m =
array([[43, 25, 21, 63, 64, 69, 56, 37, 36],
       [52, 43, 85, 46, 39, 31, 65, 40, 47],
       [38, 32, 70, 24, 41, 58, 36, 65, 30],
       [21, 79, 61, 24, 21, 78, 75, 75, 25],
       [50, 53, 39, 34, 59, 40, 24, 77, 44]])
Rows and columns are counted from 1.
(1, 1)	43
(3, 3)	70
(4, 3)	61
(4, 1)	21
(3, 8)	65
(5, 9)	44
(2, 3)	85
(1, 8)	37
(3, 1)	38
(5, 3)	39
(2, 6)	31
(2, 1)	52
(1, 2)	25
(1, 9)	36
(2, 4)	46
(5, 7)	24
(4, 7)	75
(5, 4)	34
(1, 7)	56
(3, 4)	24
(5, 6)	40

B =
-2.10 +1.58 -0.75 -0.85 -0.54 -2.77 +0.10 -2.19
+0.69 -0.05 +0.10 +0.48 +0.08 +0.19 +0.25 +0.27
+0.02 -0.88 +0.02 -0.34 +0.05 +0.22 -0.16 +0.10
+0.20 +0.68 +0.03 -0.06 -0.15 -0.10 +0.09 -0.11
-1.74 +4.95 -0.77 -1.18 -0.68 -2.53 +0.29 -2.15
+0.72 -1.96 +0.18 +0.13 +0.01 +0.98 +0.25 +0.79
+1.39 -2.39 +0.76 +0.59 +1.08 +2.30 +0.47 +1.97
-0.22 -0.77 -0.56 +0.40 -0.99 -0.38 -0.25 -0.36
+0.57 -0.24 +0.40 +0.57 +0.58 +0.63 +0.80 +0.64
+0.14 +0.34 +0.37 -0.23 +0.95 +0.41 +0.46 +0.37
-0.05 +2.47 -0.30 -0.46 -0.52 -0.02 +0.07 -0.31
Rows and columns are counted from 1.
(1, 1)	-2.10
(2, 4)	+0.48
(4, 5)	-0.15
(1, 5)	-0.54
(2, 5)	+0.08
(3, 7)	-0.16
(8, 4)	+0.40
(10, 2)	+0.34
(1, 7)	+0.10
(7, 5)	+1.08
(2, 6)	+0.19
(5, 1)	-1.74
(11, 1)	-0.05
(5, 8)	-2.15
(9, 5)	+0.58
(9, 8)	+0.64
(4, 6)	-0.10
(7, 8)	+1.97
(3, 4)	-0.34
(4, 7)	+0.09
(6, 2)	-1.96
(9, 1)	+0.57
(3, 6)	+0.22
(2, 1)	+0.69
(8, 1)	-0.22
(8, 7)	-0.25
(7, 1)	+1.39
(5, 4)	-1.18
(2, 7)	+0.25
(4, 3)	+0.03
(6, 4)	+0.13
(5, 2)	+4.95

M =
[[ -6.5   4.0  -6.8  -8.8 -11.7   7.2]
 [-11.2  -6.3  -8.0  -0.4 -13.3   2.0]
 [  9.1   1.0   3.2  -1.5   7.0  -1.0]
 [ -9.9 -10.4 -12.7   7.8  -8.8  -1.3]
 [ 13.3   3.9  -3.9  -1.1  -4.5   1.4]
 [-17.4   8.6   1.5  -1.4  -7.7  -0.4]
 [ -2.2  12.6  11.4 -27.2  -7.5  20.4]
 [  5.6  -0.6  -6.0   2.5  -3.8 -11.7]]
Indices start at 1.
(1, 1)	-6.5
(4, 5)	-8.8
(7, 5)	-7.5
(7, 6)	20.4
(4, 1)	-9.9
(4, 4)	7.8
(1, 6)	7.2
(3, 6)	-1.0
(4, 3)	-12.7
(8, 2)	-0.6
(1, 4)	-8.8
(7, 3)	11.4
(3, 4)	-1.5
(6, 3)	1.5
(1, 3)	-6.8
(7, 1)	-2.2
(4, 6)	-1.3
(2, 4)	-0.4
(8, 3)	-6.0
(2, 1)	-11.2
(8, 1)	5.6
(6, 1)	-17.4
(1, 2)	4.0
(5, 5)	-4.5
(5, 4)	-1.1
(6, 4)	-1.4

a =
[[4382 6483 8468 7115 4698 4757 5760 6408 8864 7436 7257 6489 4938 5517]
 [7131 7418 6430 8042 7383 6526 6214 7115 6356 8001 7319 7012 7011 7369]
 [6929 6212 6113 4323 7371 7925 6070 6664 5717 6175 5091 5545 8970 7934]
 [7574 6539 5042 8194 7743 6459 5878 6272 6030 6198 7824 7908 6149 6533]
 [3741 4106 7975 6346 4316 4597 4989 4883 9146 5013 6380 6363 5038 5277]
 [6562 6317 6681 3086 6375 7968 7547 6592 5536 5935 4040 4598 8491 7062]
 [7992 7707 5909 6130 7060 7649 8445 7059 4602 6325 5999 6187 6596 6430]
 [7104 7013 5711 7641 6816 6100 6494 6172 6099 5911 7715 7529 5152 5558]
 [7650 6905 5303 9097 7386 6044 6863 6728 5985 7366 7874 7819 5528 6295]
 [6105 6308 7011 7130 6798 6299 5366 6689 7106 7615 6553 6387 7611 7702]
 [4671 4528 7355 6005 6036 5733 3308 5331 8162 5386 6338 6312 7521 7441]]
Rows and columns are counted from 1.
(1, 1) -> 4382
(6, 13) -> 8491
(11, 11) -> 6338
(8, 7) -> 6494
(1, 13) -> 4938
(1, 9) -> 8864
(1, 11) -> 7257
(2, 3) -> 6430
(9, 6) -> 6044
(2, 6) -> 6526
(8, 12) -> 7529
(10, 2) -> 6308
(3, 5) -> 7371
(8, 10) -> 5911
(8, 3) -> 5711
(6, 2) -> 6317
(11, 4) -> 6005
(1, 10) -> 7436
(4, 7) -> 5878
(10, 13) -> 7611
(10, 4) -> 7130
(4, 6) -> 6459
(5, 10) -> 5013
(5, 11) -> 6380
(7, 5) -> 7060
(5, 14) -> 5277
(10, 6) -> 6299
(4, 4) -> 8194
(2, 11) -> 7319
(8, 8) -> 6172
(3, 1) -> 6929
(4, 13) -> 6149
(1, 2) -> 6483
(6, 7) -> 7547
(4, 11) -> 7824

A = [[432, -566, -424, 544, 118], [11, -439, -555, 93, 523], [322, -606, 74, 482, -524], [-132, 526, -645, -447, 30], [278, 807, -474, -196, -723], [-24, -160, -701, -60, 536]]
Rows and columns are counted from 1.
(1, 1) -> 432
(5, 3) -> -474
(3, 5) -> -524
(4, 1) -> -132
(2, 1) -> 11
(3, 4) -> 482
(5, 1) -> 278
(1, 2) -> -566
(5, 2) -> 807
(4, 4) -> -447
(4, 5) -> 30
(3, 3) -> 74
(6, 4) -> -60
(1, 3) -> -424
(5, 4) -> -196
(6, 3) -> -701
(4, 2) -> 526

W = [[-125, 150, 146, -379, -179, 226, 19, -339, 371, -76], [-107, 141, 229, -150, 124, 137, 150, 31, 258, 129], [-153, 100, 187, -425, -13, 275, -60, -355, 435, -94], [107, 112, 108, 112, 109, 99, 114, 99, 125, 104], [-168, 124, 88, 232, 374, -18, 160, 53, 69, 30], [-200, -8, 238, -510, -40, 311, -55, -436, 540, -71], [-125, 150, 141, -379, -174, 225, 16, -338, 368, -71], [118, 309, 110, 48, 287, 567, -73, -154, 191, 34]]
Indices start at 1.
(1, 1): -125
(3, 7): -60
(8, 8): -154
(2, 6): 137
(7, 6): 225
(1, 5): -179
(8, 9): 191
(4, 6): 99
(2, 8): 31
(1, 6): 226
(4, 4): 112
(4, 10): 104
(7, 7): 16
(3, 10): -94
(8, 10): 34
(8, 1): 118
(3, 1): -153
(8, 7): -73
(3, 3): 187
(5, 2): 124
(5, 3): 88
(7, 3): 141
(4, 8): 99
(1, 2): 150
(3, 5): -13
(8, 4): 48
(6, 5): -40
(2, 7): 150

X =
 145    76   140   -18   818    16  -361  -751  -332  -164
 -45   -51   307  -197   272  -132  -199  -624  -202   187
-284     0   -62  -380   289   -37  -514  -740  -208  -185
-286     3   -90  -389   285   -27  -516  -741  -227  -204
 725   -38  -156   710   806     3   113   187  -389  -501
Indices start at 1.
(1, 1): 145
(4, 9): -227
(3, 8): -740
(5, 10): -501
(3, 4): -380
(5, 6): 3
(3, 3): -62
(3, 10): -185
(4, 1): -286
(1, 6): 16
(3, 7): -514
(4, 8): -741
(3, 1): -284
(1, 7): -361
(4, 5): 285
(5, 7): 113
(4, 2): 3
(1, 9): -332
(1, 10): -164
